In the rows, 128 means zero.
Each path below is one point turned by a fixed rotation once a step. After each direction that follows a path, write how fast that rotation turns it, in degrees a step (0 if it stays still).
Each turn is a multiple of 5 degrees from 10 to 175, or 0.
Each row of a path follows its step; steps can be skipped.
path 1
step 3: [125 131 114 140 123 134 138 125 126 129 123 137 125 126 134 126 128 136
 125 125 126 122 129 123 131 121 138 119 137 130 129 135 129 135 123 122
 123 124 128]
step 10: [124 140 119 140 129 129 129 121 126 129 125 138 118 129 132 124 136 129
 133 128 126 126 123 131 123 121 136 119 134 124 128 134 126 131 129 124
 122 136 133]
step 12: [131 136 120 138 126 130 131 119 121 130 129 131 121 123 120 125 142 138
 125 130 121 134 130 133 133 112 127 129 126 125 135 132 133 128 126 128
 122 128 131]
step 13: [129 122 127 144 128 136 125 125 134 131 123 129 120 135 135 122 132 139
 124 125 130 137 128 134 130 121 130 120 133 129 123 139 128 129 131 137
 122 131 124]
step 14: [130 138 118 141 129 131 120 126 124 131 125 129 123 121 127 128 130 140
 132 126 132 125 133 135 127 127 127 123 124 126 131 137 122 134 133 131
 125 131 143]
step 16: [127 133 119 138 127 125 125 117 127 123 126 126 128 134 124 119 130 135
 125 126 129 129 136 142 133 116 132 132 129 130 132 127 118 137 130 134
 123 129 130]
step 20: [131 130 126 136 129 131 128 118 132 128 124 128 126 132 130 124 137 140
 124 124 119 137 133 134 129 113 129 123 130 117 132 137 123 134 133 125
 130 126 124]
step 22: [134 130 119 136 123 135 124 122 121 132 124 126 125 131 134 132 138 140
 129 125 124 123 124 132 135 129 130 117 119 122 134 130 122 132 140 135
 130 126 132]
step 24: [128 136 119 137 125 135 132 118 137 125 121 127 129 139 129 127 124 134
 131 132 130 126 136 135 131 117 137 119 123 126 139 127 124 132 133 129
 128 122 129]
Directions:
[127 128 129 128 129 129 125 129 125 127 127 128 129 129 126 125 128 128
 127 125 130 129 132 128 127 129 125 132 128 127 126 129 125 131 124 129
 128 128 130] -> 155
[129 129 130 129 130 130 127 123 128 129 127 129 130 131 129 128 129 130
 130 127 126 127 129 124 127 130 127 127 130 127 127 124 130 127 127 130
 127 128 127] -> 155
[126 127 127 127 127 128 126 127 125 127 131 129 130 128 130 130 127 130
 128 130 127 129 129 130 127 127 131 128 129 125 132 127 129 132 128 128
 131 128 130] -> 175
[127 125 128 128 127 130 128 132 126 126 123 125 126 130 129 129 127 128
 129 126 129 129 129 128 128 126 128 126 128 128 128 125 131 128 130 128
 128 127 127] -> 170
path 2
step 9: [125 133 129 126 134 129 126 130 128 132 125 137 123 130 127 126 135 135
 126 120 122 122 118 120 120 127 133 117 133 136 126 131 127 125 125 128
 126 118 122]
step 12: [122 129 123 124 123 128 134 132 130 119 119 128 134 129 126 129 122 125
 120 128 126 123 129 132 116 135 136 120 126 127 134 131 123 119 130 125
 124 132 133]
step 13: [130 130 137 133 126 127 127 122 135 132 136 131 135 131 133 125 121 129
 134 124 118 141 124 124 134 124 129 125 128 129 126 127 130 130 120 130
 116 127 132]
step 14: [131 129 122 132 138 129 126 123 122 134 121 130 123 125 128 126 133 125
 130 128 131 125 121 126 128 130 121 134 134 123 122 125 129 124 129 122
 130 119 112]
step 15: [124 123 119 124 136 128 133 128 125 121 133 119 123 126 126 138 126 130
 127 122 134 128 134 130 123 126 127 126 132 138 132 126 123 132 126 133
 137 131 136]
step 16: [126 135 130 132 110 123 128 135 125 126 134 131 126 129 135 122 131 132
 128 129 125 125 130 129 132 123 130 137 125 120 126 128 125 124 126 126
 128 135 138]
step 18: [120 120 128 134 138 127 120 120 137 126 126 124 131 126 124 130 132 130
 127 124 125 140 123 131 134 131 128 125 130 133 123 120 134 125 131 124
 126 126 135]
step 23: [124 119 114 125 129 127 126 125 125 119 119 127 128 129 120 132 119 129
 122 126 127 133 128 134 119 126 135 125 134 126 127 123 131 121 132 130
 127 130 128]
step 26: [125 125 126 131 130 134 122 124 130 120 129 122 122 123 134 136 135 125
 127 128 132 129 135 134 124 130 127 127 130 148 128 127 131 132 130 125
 126 131 131]
Directions:
[130 130 125 125 124 126 129 127 128 128 128 132 126 128 128 128 126 129
 128 127 126 126 128 130 127 127 130 125 129 128 128 128 128 128 127 128
 129 133 130] -> 95
[128 130 126 128 126 128 122 129 128 126 127 130 128 127 128 129 125 128
 125 127 129 128 127 126 128 128 125 129 128 126 128 129 128 127 130 125
 129 125 129] -> 160
[126 131 128 128 130 126 130 130 126 127 129 129 129 126 126 125 126 127
 126 131 126 127 130 127 129 128 131 129 126 130 126 131 127 127 126 129
 126 125 130] -> 90
[127 128 124 131 130 125 126 128 128 129 129 127 129 128 126 130 127 127
 128 127 130 125 129 129 130 128 130 129 128 130 125 125 131 132 129 127
 128 129 125] -> 90
path 3
step 1: [122 132 124 123 131 130 125 132 139 131 119 128 128 140 129 120 130 128
 135 122 114 127 129 134 130 127 126 120 127 123 133 131 125 127 133 134
 129 121 127]
step 3: [133 135 122 126 134 133 125 125 122 124 133 128 116 130 120 121 119 135
 129 127 122 123 127 123 121 135 132 122 132 128 134 126 126 121 118 135
 129 128 125]
step 8: [129 129 130 133 131 126 116 124 126 121 128 127 125 127 123 116 122 124
 117 128 123 121 121 137 124 134 130 135 124 127 132 127 126 133 122 123
 128 131 139]
step 11: [132 131 122 127 122 128 125 140 139 123 128 131 134 130 121 136 120 141
 121 129 131 135 124 137 126 129 127 123 129 128 129 133 133 130 129 130
 127 136 127]
step 19: [122 125 135 128 128 128 130 129 132 124 130 121 124 130 131 122 127 142
 131 130 125 125 126 127 115 121 129 135 139 117 128 133 117 128 127 131
 123 128 130]
step 26: [126 128 126 128 131 132 127 128 131 132 129 123 134 124 132 132 130 114
 131 127 117 130 117 132 120 132 133 124 127 123 117 130 133 130 132 125
 120 135 135]
step 27: [128 128 139 127 124 120 122 130 137 136 125 127 131 130 124 128 124 132
 128 119 121 137 127 133 136 128 120 136 125 126 132 127 125 131 125 121
 137 131 137]
step 28: [139 130 134 131 132 134 132 118 124 133 130 126 132 130 119 135 127 122
 130 115 131 125 134 132 130 134 130 127 137 126 135 122 134 126 135 127
 122 128 126]
step 29: [132 131 119 123 134 124 132 123 136 131 126 127 132 127 117 120 121 131
 123 134 130 127 125 128 128 130 138 137 125 135 132 128 120 133 122 128
 121 133 136]
Directions:
[128 125 129 128 129 126 130 129 125 128 131 127 129 127 131 132 126 129
 127 126 130 129 128 128 129 131 127 127 129 126 129 131 128 131 128 130
 126 127 127] -> 155
[127 130 131 128 130 125 126 129 124 129 127 126 126 126 126 128 130 127
 126 127 127 130 126 128 131 127 128 127 127 124 126 126 127 128 128 129
 129 130 126] -> 80
[128 125 129 127 129 129 125 128 126 126 126 127 131 128 131 128 129 128
 129 126 125 128 130 130 129 126 127 128 129 127 127 129 127 124 128 126
 126 128 132] -> 55
[128 129 127 130 128 127 126 129 132 131 127 127 130 126 131 129 128 128
 130 129 126 128 128 130 130 128 126 125 130 130 126 131 131 129 128 128
 130 130 126] -> 70
[127 127 130 130 128 129 126 128 127 128 127 127 127 129 126 130 131 125
 130 130 131 127 128 129 128 129 128 128 127 129 129 132 126 131 124 126
 128 127 130] -> 175
[127 130 132 127 127 129 128 128 128 129 128 128 128 126 130 129 128 127
 127 128 128 125 127 130 126 129 128 129 128 129 126 127 130 132 130 130
 131 125 133] -> 40
[128 128 125 127 127 129 129 129 128 131 128 129 128 129 127 124 130 130
 125 126 127 126 127 129 131 132 130 128 128 127 126 132 125 128 127 127
 130 127 130] -> 155
path 4
step 6: [132 132 125 116 132 123 132 126 132 135 135 129 126 132 134 131 120 133
 112 120 122 126 135 129 132 137 120 129 128 129 130 120 125 127 126 128
 134 121 134]
step 7: [129 131 130 120 118 133 126 130 128 130 134 135 130 122 139 125 120 118
 123 121 128 125 129 129 136 118 131 133 136 138 126 124 128 131 128 121
 138 136 131]
step 9: [123 127 139 134 136 129 124 128 118 120 129 122 131 130 124 137 125 130
 123 137 133 122 134 133 128 125 135 135 127 125 120 129 135 126 137 124
 126 116 133]
step 10: [128 119 136 137 125 132 118 137 128 130 126 130 129 137 129 133 130 135
 140 131 127 134 131 129 132 131 132 137 140 130 132 137 126 123 130 130
 129 122 132]
step 12: [140 134 130 113 122 131 128 126 128 124 126 124 125 119 138 124 124 135
 133 127 132 128 128 131 130 131 126 134 115 129 120 135 128 130 117 125
 127 128 134]
step 13: [128 129 116 127 124 142 120 129 118 130 128 141 119 122 132 118 128 128
 128 124 128 123 124 123 135 130 125 125 123 117 128 127 124 128 121 123
 127 125 130]
step 19: [131 133 122 123 135 141 133 128 132 125 138 129 127 126 131 122 134 121
 122 131 141 122 125 120 126 119 133 123 135 126 122 131 131 131 126 138
 128 131 131]
step 26: [114 122 133 139 129 124 125 131 123 124 135 128 127 126 124 131 128 130
 125 130 133 128 130 126 130 122 135 125 135 135 126 125 128 122 123 117
 115 141 128]
step 27: [124 127 138 132 129 123 135 141 122 126 121 121 127 124 127 139 135 134
 143 136 134 124 128 128 127 123 133 118 128 131 131 129 132 127 128 133
 128 127 126]
Directions:
[129 130 127 127 128 128 131 127 132 129 128 128 128 126 130 128 128 126
 131 130 129 130 128 130 127 125 130 126 130 131 127 128 131 128 126 128
 124 131 129] -> 95
[126 131 126 130 131 127 127 131 125 129 130 129 127 127 129 128 128 126
 128 127 131 125 130 128 127 124 127 130 126 129 129 128 127 128 126 127
 128 130 127] -> 60
[131 129 130 126 125 128 126 129 128 126 126 127 127 126 128 127 126 129
 130 129 130 128 127 129 128 124 127 129 129 130 130 131 126 128 131 131
 131 128 126] -> 145
[130 127 128 128 128 131 127 129 129 127 129 129 125 128 128 130 128 130
 130 127 124 125 127 128 125 127 131 129 126 127 130 129 128 131 127 125
 125 127 128] -> 20
[130 130 125 127 127 126 125 126 128 131 127 129 129 127 128 123 127 129
 130 129 129 128 131 128 126 131 127 127 127 125 128 129 128 130 128 128
 125 128 126] -> 40
path 5
step 0: [119 117 125 129 131 127 130 135 135 132 129 130 124 123 132 131 129 128
 127 120 120 133 125 127 128 119 129 126 127 123 133 125 122 121 129 116
 119 128 128]
step 6: [125 126 125 125 131 121 127 133 133 141 128 131 128 130 131 134 136 131
 126 124 130 127 121 133 124 131 120 128 139 128 127 133 133 128 128 116
 123 132 123]
step 11: [129 130 128 131 139 137 130 131 135 136 132 129 124 128 137 127 128 127
 120 126 132 133 127 128 127 129 128 128 124 135 136 129 134 122 128 122
 115 128 132]
step 15: [130 120 124 120 138 134 139 129 131 131 130 132 128 137 122 130 125 123
 131 130 123 133 125 121 124 133 124 131 117 128 135 134 127 124 129 124
 128 131 124]
step 16: [124 122 126 136 129 137 131 126 144 127 139 133 125 131 129 129 125 127
 127 137 130 129 123 125 129 128 130 127 126 121 127 127 132 125 118 127
 125 133 124]
step 24: [125 137 129 127 129 128 128 127 133 135 129 135 122 132 126 134 127 123
 117 131 127 134 129 132 127 128 113 130 127 131 122 125 134 133 125 120
 137 129 124]
step 26: [131 123 126 116 127 133 131 133 131 125 135 127 129 126 132 130 127 126
 130 133 123 131 129 124 130 127 124 114 125 132 134 133 137 121 140 125
 130 128 131]
step 28: [122 125 126 137 133 131 124 137 133 134 125 131 123 128 128 134 123 124
 126 134 137 132 124 130 124 129 122 131 135 133 139 131 129 132 130 118
 121 127 128]
step 29: [133 133 138 129 128 131 127 129 136 136 125 119 120 129 126 132 124 136
 123 133 127 128 129 134 134 134 120 124 121 124 136 132 130 128 126 123
 124 127 124]
Directions:
[126 129 130 127 128 125 126 129 129 130 129 127 127 130 128 131 127 131
 126 128 130 130 127 130 131 126 132 131 128 128 128 129 128 129 128 127
 125 130 130] -> 65
[127 127 129 128 128 127 130 126 128 126 130 127 127 129 129 126 126 125
 127 126 126 128 124 127 127 127 130 131 127 123 129 129 124 127 126 129
 127 128 125] -> 20
[126 125 128 128 129 129 127 130 126 128 127 126 126 128 125 129 127 131
 128 133 129 126 128 125 127 132 129 130 127 128 129 128 126 128 126 128
 129 127 127] -> 55
[129 126 129 128 128 128 131 130 130 128 127 127 127 128 130 125 127 129
 130 127 126 129 132 128 130 129 128 129 124 129 128 132 126 126 128 129
 128 129 132] -> 100
[126 127 128 130 130 128 129 125 127 127 123 127 127 129 127 128 127 128
 128 127 125 129 127 131 127 127 128 130 129 132 129 128 127 129 130 125
 129 132 127] -> 80
[126 128 129 128 131 127 128 127 128 124 130 125 129 127 127 127 131 128
 122 129 126 130 129 127 128 130 127 129 127 130 127 129 129 131 129 129
 126 127 129] -> 115
path 6
step 2: [132 129 132 121 127 126 125 132 135 132 132 134 122 138 129 131 127 126
 132 133 125 122 130 123 108 136 125 131 125 125 123 130 129 131 127 125
 132 135 120]
step 5: [128 128 131 136 124 125 126 133 127 128 138 137 128 132 124 134 120 132
 118 126 132 120 124 132 126 131 125 137 133 127 129 135 124 118 129 137
 120 130 134]
step 7: [135 126 125 129 122 117 122 133 125 125 130 127 136 117 131 128 120 127
 127 134 126 129 134 125 123 133 130 122 124 114 124 127 121 124 132 129
 128 121 125]
step 12: [133 127 126 128 123 129 123 122 120 124 132 130 116 123 125 123 124 127
 128 124 130 124 127 137 142 129 126 115 128 126 128 137 126 122 130 125
 130 128 120]
step 13: [132 128 124 136 136 120 130 134 127 127 130 123 135 120 134 138 127 118
 127 136 120 124 136 132 124 130 121 128 123 135 130 128 133 124 124 131
 122 131 124]
step 16: [127 126 132 131 132 124 133 132 131 125 124 123 125 143 121 122 137 128
 123 125 127 126 136 136 116 127 118 127 138 131 128 126 129 128 131 125
 125 126 124]
step 19: [132 132 119 132 129 135 130 132 130 124 132 125 132 123 133 128 128 131
 124 128 127 124 141 129 129 116 131 134 133 124 138 138 129 117 127 133
 122 124 124]
step 22: [122 123 118 128 137 134 132 123 136 124 125 126 138 131 125 119 140 130
 124 124 135 133 127 130 127 123 128 126 133 128 119 122 133 127 129 127
 132 121 134]
step 26: [131 123 134 125 121 136 110 129 123 125 134 130 129 124 121 132 128 127
 127 133 125 130 126 127 133 125 127 130 130 129 119 134 123 118 131 131
 121 130 136]
Directions:
[131 128 126 128 127 128 130 130 127 128 124 128 130 130 129 130 126 129
 127 130 127 128 125 127 128 128 131 129 127 128 131 128 131 126 127 131
 127 128 124] -> 175
[126 127 126 126 126 125 126 128 127 130 126 129 127 130 128 132 129 128
 128 130 127 125 128 127 129 129 131 124 127 128 125 131 129 128 131 129
 131 126 129] -> 135
[129 129 128 128 126 127 130 131 130 127 126 128 127 129 127 130 128 129
 128 128 130 127 130 127 128 125 125 128 127 127 130 130 132 128 127 124
 131 130 131] -> 20
[125 127 126 128 129 130 130 127 127 129 123 129 127 132 128 127 128 128
 126 128 129 128 126 130 126 130 128 129 129 126 128 131 127 133 126 127
 127 127 129] -> 55
path 7
step 3: [120 129 120 118 122 128 139 124 124 131 132 132 131 133 133 128 136 119
 125 133 121 120 128 137 127 126 136 128 131 137 133 137 122 128 126 129
 134 131 134]
step 7: [135 134 129 120 129 125 124 121 130 133 132 123 129 124 127 125 131 132
 122 135 127 133 129 118 127 127 137 140 138 130 131 122 126 136 122 135
 124 122 139]
step 9: [129 134 123 129 132 119 127 130 131 124 129 132 126 124 130 125 121 123
 124 133 122 138 126 119 116 122 121 126 124 125 128 128 133 123 127 125
 110 128 132]
step 11: [122 129 134 124 133 135 119 130 133 135 124 136 125 129 131 124 130 125
 118 130 127 124 121 119 127 125 121 124 125 128 121 125 130 140 124 136
 122 132 117]
step 14: [128 127 126 138 133 124 130 124 135 137 128 120 131 124 124 116 129 130
 131 125 128 121 137 121 128 132 139 122 123 140 133 125 130 130 130 120
 135 128 131]
step 16: [121 125 127 129 142 134 135 121 125 123 128 123 126 128 124 120 126 126
 133 122 121 130 131 135 122 123 126 124 143 136 127 135 132 129 125 125
 124 122 133]
step 20: [124 117 134 123 131 137 133 129 126 126 128 128 126 139 125 127 123 138
 131 134 126 142 130 122 121 124 128 138 124 120 133 128 125 132 124 132
 132 131 134]
step 26: [131 126 125 121 135 124 120 128 135 130 129 119 142 119 134 134 132 130
 127 127 130 123 136 121 130 133 129 128 131 133 134 135 129 127 131 119
 133 137 129]
step 29: [128 119 125 137 131 120 127 127 130 124 123 130 121 133 131 125 125 139
 126 133 125 130 127 140 130 126 120 121 127 124 131 139 125 125 138 125
 118 123 127]
Directions:
[130 130 129 130 132 126 126 126 127 126 130 126 129 128 129 129 131 131
 127 127 130 130 128 130 127 129 128 129 134 128 128 127 128 126 129 128
 127 128 129] -> 35
[130 129 128 125 129 129 128 127 129 127 129 127 129 130 130 126 127 127
 129 125 125 128 125 132 126 130 127 125 126 128 127 129 130 129 129 131
 127 127 127] -> 60
[128 126 126 126 128 126 130 128 126 130 130 127 129 125 130 128 126 127
 131 127 129 128 127 129 129 123 125 127 130 127 128 131 126 124 129 127
 125 129 129] -> 110
[128 129 127 128 128 129 128 131 128 126 128 127 126 128 131 125 125 128
 127 130 131 128 128 126 129 132 127 127 128 127 130 129 128 123 130 126
 128 126 128] -> 90
[131 128 127 129 127 129 125 131 127 129 129 129 127 129 127 127 129 131
 131 129 128 129 127 128 131 126 131 129 125 129 129 129 129 125 126 130
 126 126 130] -> 145
path 8
step 1: [129 113 129 127 141 132 139 146 128 128 131 119 133 126 131 127 131 129
 129 130 132 128 131 125 122 122 128 126 120 129 126 133 127 125 135 130
 126 121 126]
step 2: [136 130 134 132 131 129 125 119 122 120 133 121 132 129 130 129 134 131
 144 131 115 128 134 116 127 134 133 126 130 135 135 125 130 124 133 128
 124 123 129]
step 4: [127 123 127 134 132 123 119 131 128 130 130 126 121 143 129 121 129 129
 130 125 137 119 125 139 140 121 125 119 127 133 128 129 133 130 128 123
 126 122 125]
step 7: [140 124 130 124 119 122 127 133 123 135 128 130 140 122 126 125 132 131
 133 133 130 122 115 125 132 119 136 129 133 131 121 136 125 129 131 125
 129 125 125]
step 11: [117 137 121 121 128 115 122 129 126 130 120 123 128 133 123 125 122 131
 127 128 129 130 125 131 128 130 128 128 135 123 134 132 117 121 133 127
 137 140 128]
step 12: [124 123 126 118 141 134 132 130 121 130 130 139 135 122 126 123 125 135
 121 133 131 130 129 139 133 130 121 129 134 130 128 130 124 133 132 139
 126 127 125]
step 15: [127 126 128 126 129 125 124 139 130 124 137 120 129 127 136 129 124 128
 124 133 129 126 132 134 128 127 129 119 114 138 125 131 134 116 134 137
 132 131 119]
step 19: [129 134 129 126 127 132 125 132 126 132 126 136 119 125 124 133 129 114
 133 132 123 120 122 122 122 141 118 131 124 131 129 128 125 128 131 132
 138 118 122]
step 28: [127 126 125 128 129 116 133 120 126 138 130 121 131 111 130 132 131 133
 123 126 120 133 133 122 126 128 128 133 128 133 125 122 125 125 129 132
 120 139 136]
Directions:
[131 128 129 127 126 128 129 126 130 130 130 129 129 128 128 129 125 126
 126 128 131 130 128 127 127 129 127 128 126 130 132 126 127 129 126 130
 131 130 128] -> 10
[127 126 129 126 123 126 128 126 130 129 128 125 127 128 128 128 131 129
 125 129 126 129 129 127 129 128 132 129 131 128 126 125 129 131 129 128
 129 128 128] -> 100
[129 126 128 129 127 127 128 130 128 126 133 131 130 130 130 123 127 128
 125 130 128 129 129 126 130 127 127 129 128 130 127 130 128 128 128 126
 127 126 127] -> 130
path 9
step 0: [116 123 127 129 121 123 131 127 136 125 125 120 131 120 129 128 122 130
 120 131 129 128 133 127 123 141 133 128 128 132 125 123 124 128 129 128
 129 136 122]
step 2: [126 126 137 132 127 121 129 124 128 122 129 125 125 124 132 131 131 116
 119 123 130 129 122 128 129 133 130 117 135 127 133 127 127 129 126 137
 124 134 121]
step 6: [124 125 125 132 117 135 133 122 140 123 127 134 126 125 129 129 130 126
 129 131 132 125 141 138 128 129 132 137 130 130 126 129 124 129 127 128
 127 124 124]
step 8: [122 119 130 131 115 128 125 124 137 123 129 120 136 126 134 127 130 130
 130 122 129 135 127 133 132 134 129 123 127 134 131 126 127 128 137 133
 128 131 127]
step 11: [128 128 132 137 129 123 128 116 129 119 124 125 136 125 130 132 129 123
 122 122 126 130 127 132 124 125 139 124 134 135 134 129 130 129 128 130
 128 129 123]
step 18: [118 128 131 134 128 121 134 128 133 131 126 122 128 128 131 129 126 128
 113 137 135 133 125 130 130 131 129 124 132 130 131 118 129 133 128 131
 128 134 125]
step 23: [120 127 129 132 120 128 129 136 131 125 131 134 132 128 134 132 126 121
 127 124 127 125 139 125 132 137 135 132 125 121 130 121 126 133 127 137
 132 127 133]
step 28: [127 126 129 134 122 126 128 124 123 127 132 131 133 121 118 132 131 121
 119 126 135 131 124 130 133 119 132 125 123 124 134 127 121 137 132 133
 129 129 124]
step 29: [125 128 124 133 125 124 129 128 129 119 122 130 131 130 130 130 131 116
 121 129 129 122 127 135 121 129 141 126 124 135 132 125 124 125 122 135
 126 130 124]
Directions:
[128 128 126 127 128 129 125 128 127 126 130 125 127 131 128 128 129 126
 127 124 129 128 130 126 129 128 131 126 127 129 131 130 130 128 128 129
 127 128 133] -> 120
[128 129 129 131 128 129 128 127 129 127 128 128 125 129 127 129 123 130
 127 129 127 127 129 127 129 126 130 128 127 124 130 131 124 129 127 128
 126 130 128] -> 80
[125 126 128 128 128 127 127 128 130 129 133 129 127 128 129 126 127 131
 127 127 126 129 126 124 128 132 128 128 132 129 130 129 127 129 128 128
 128 127 127] -> 45
[128 128 128 128 125 130 128 124 131 129 128 127 123 130 129 127 128 126
 129 127 128 126 125 129 130 126 129 127 126 129 127 130 129 128 128 126
 128 126 125] -> 160
[125 128 125 128 129 129 130 128 127 126 129 127 128 129 127 129 125 125
 129 128 123 125 129 126 126 129 128 129 127 128 127 129 130 129 130 126
 131 129 127] -> 110
[126 130 126 126 129 127 129 129 133 132 126 128 129 130 129 127 129 129
 127 128 129 125 131 129 125 127 130 130 127 128 130 127 128 129 125 130
 130 128 128] -> 125
